In the rows, 128 means zero.
Z: several groups of rows, each row roughly a mix of its group's hidden directions:
Z (102 x 10):
[[131  93 133 144 163 139 114 133 135  65]
 [125 144  80 133  89 103 159 126  95 147]
 [151 106 121 168 122 157 108 172 159 143]
 [113  97 166 116 172 132 124 139 126  81]
 [134 133  77 152  92 115 144 123  87 147]
 [117 154 179 102 125 128 107 130 121 178]
 [106 166  93 108  97 104 148  99 117 152]
 [120 113 116 145 136 153 114 128 165  64]
 [113 142 122  91  76 151 164 112 128 151]
 [ 93 105 165  96 139 149 147 161 125  98]
 [125 105 141 111 166 129 152 150 129  68]
 [159 110 123 173  91 125 105 106  91 130]
 [123 165  85 150 102 111 113 111  84 129]
 [133 137 159 119 179 112 172 130 156 111]
 [141 173 117 138 104 117  98 137 114 181]
 [103 135 149 130 106 106 128 113 137 197]
 [127 109 110 158  97 138  82 147  88 110]
 [155 150  94 144 106  90 143 108 133 171]
 [115 117 169 108 132 165 128 167 170 136]
 [165 125  87 133 100 106 122  83 122 150]
 [105 160  97 168 119 163 121 155 100 121]
 [121 120 107 155 122 153 128 129 167  68]
 [114 154 111 108  95  92 167 122 125 168]
 [107  95 141 102 161 142 106 148 144  81]
 [140 145 105 176 152  87 143 108 108 151]
 [125  92 165 131 177 123 135 146 127  89]
 [126 104 163 105 168 135 160 135 142  85]
 [170  90 159 140 155 153 111 125 135  97]
 [105  97 183 105 164 122 130 133 131 102]
 [137 113 130 182 145 132  98 115  94  92]
 [120 175 103 160  89 146 136 145 105 148]
 [ 95 119 139 127 129 118 142 176  73 115]
 [136  95 174 120 163 144 112 140 156  96]
 [138  94 163 137 126 159 127 154 173 157]
 [151 136  80 154  93 158 119 141 136 160]
 [105 167 103 113 107 105 159  86 118 148]
 [131 110 128 139 117 142  71 125 169 165]
 [153 104  96 160  99 127 128 127  81 156]
 [139  85 159 124 113 175 124 162 150 129]
 [102 108 144 122 125 177 102 167 157 112]
 [121  82 161  99 140 148 151 144 165 113]
 [115 126 181  96 147 139  80 132 132 141]
 [138 123 140 118 170  73 148 104 121  98]
 [ 99 105 188 117 165 117 125 109 121 125]
 [133 103 143 128 181 129 139 126 108  75]
 [134 118  82 156 126 150 155 166 154 102]
 [113 123 108 139 113 153 178 171 157 114]
 [146 127 136 123 146 116  71  76 131 112]
 [108  87 174  93 130 152 132 153 146 122]
 [ 95 123 151  85  90 136 118 148 160 151]
 [ 68 134 154  87 114 128 143 153 128 126]
 [151 122 123 132 187 116 153 105 156  98]
 [155 119 133 142 100 167  82 129  88 122]
 [103 157  88 128  89 107 139  95 115 154]
 [187 120  90 159 145 124 113 105 131 119]
 [104 158  88 111 114  87 140  99 135 156]
 [ 92 130 145  96  80 119 130 160 114 157]
 [151 168  96 132 128 116 111  75 117 152]
 [127 126 128 106 191 100 168 133 127 110]
 [134 124 107  99 164  82 150 107 129  90]
 [123 118 142 135  94 146 118 188 144 164]
 [123 152 135 104 111 108  87 136  70 128]
 [150 148  88 140 149 107  98  80 112 120]
 [ 87 127 175 106 153 110 150 138 111  98]
 [127 165 111 125  82 138 106  96 127 169]
 [143 151  97 110  92  83 154 133 149 152]
 [113 140 151 138 197 131 139 131 137  95]
 [171  93 102 144 100 127 118  97 152 103]
 [155 161 110 158 113 126  91  85 124 151]
 [119 167 116 131 130  94 127 105  76 158]
 [115 159 110 157 138 142  80  88 105 130]
 [157 119  70 148 101 108 150 104 113 132]
 [133 179  87 126  95 116 142 101 105 139]
 [121  91 190  98 141 114 143 121 142 138]
 [113 172 135 147  99 121 134 105  76 145]
 [103 157 117 129 131 131 191 158 153 123]
 [125  97 182 109 174 119 126 127 139 107]
 [107  86 164 108 133 144 157 160 144 100]
 [111 180 121 125 124  93 151 104 129 170]
 [113 104 135  81 112 106 150 173 102 139]
 [103 103 107 141 109 141 150 178 109  92]
 [146 103 166 108 175 142 134 139 138  88]
 [ 80 117 100 144 160  93 139 157 134 147]
 [152 131  67 124 129 103 152  92 141 125]
 [132 151  93 128 126  80 149 101  86 131]
 [135 171 116 127  94 110 128  83 115 165]
 [155 159  80 151 134 117 111  92 141 153]
 [150 150  86 156 109 137  83 107 138 151]
 [128 171 120 113  79 151 153 141 101 149]
 [138 134  68 145 136 127 135  97 116  85]
 [117 175 107 146  91 115 132 151 112 169]
 [167  97 152 140 164 119 104  84 135 125]
 [145 151  87 172 130 113  97  96 117 143]
 [119 172 120 120 124  99 128 105  89 173]
 [124 120 204 128 143 143 120 153 136 126]
 [133 129 169 142 179 152  90 112 142 124]
 [103 129 116 138 100 118 153 168  73 135]
 [118 105  97 125 163 122 177 155 109 101]
 [146  79 145 151 168 137 103 124 152 103]
 [134 131 118 124  81 148 110 163 145 178]
 [120 108 147 136 124 196 135 158 108 114]
 [103 159 130 154 136 154 158 142 172  96]]
one row of each group, then the others: which group is each in?
[144 128 142  90 114 133 109 119 144 193]
C
[169 147  96 166 122 116 115  90 121 155]
E
[144  80 140 134 131 166 136 135 181 132]
J

[160 118 154 118 172 120  79 105 117 116]
J
[162 119 142  93 154 109 145 102 176 134]
C
[145  87 159 105 151 133 159 152 132  89]
E
[120  95 157 103  83 162 116 101 119 145]
J
[140 137 112 180 173 105 138 115  97 117]
E
[161 111 112 152 177 113 132 131 122  81]
E
[138 160 104 157 100  96 138 122 130 179]
E
[ 78 152 113 120 108 143 156 171 108 122]
E
[104  75 153 120  94 149 110 147 108 108]
J
[153 101 151 132 182 118 142 121 146  88]
C
[ 94 148 130 123  86 152  75 133 117 142]
C
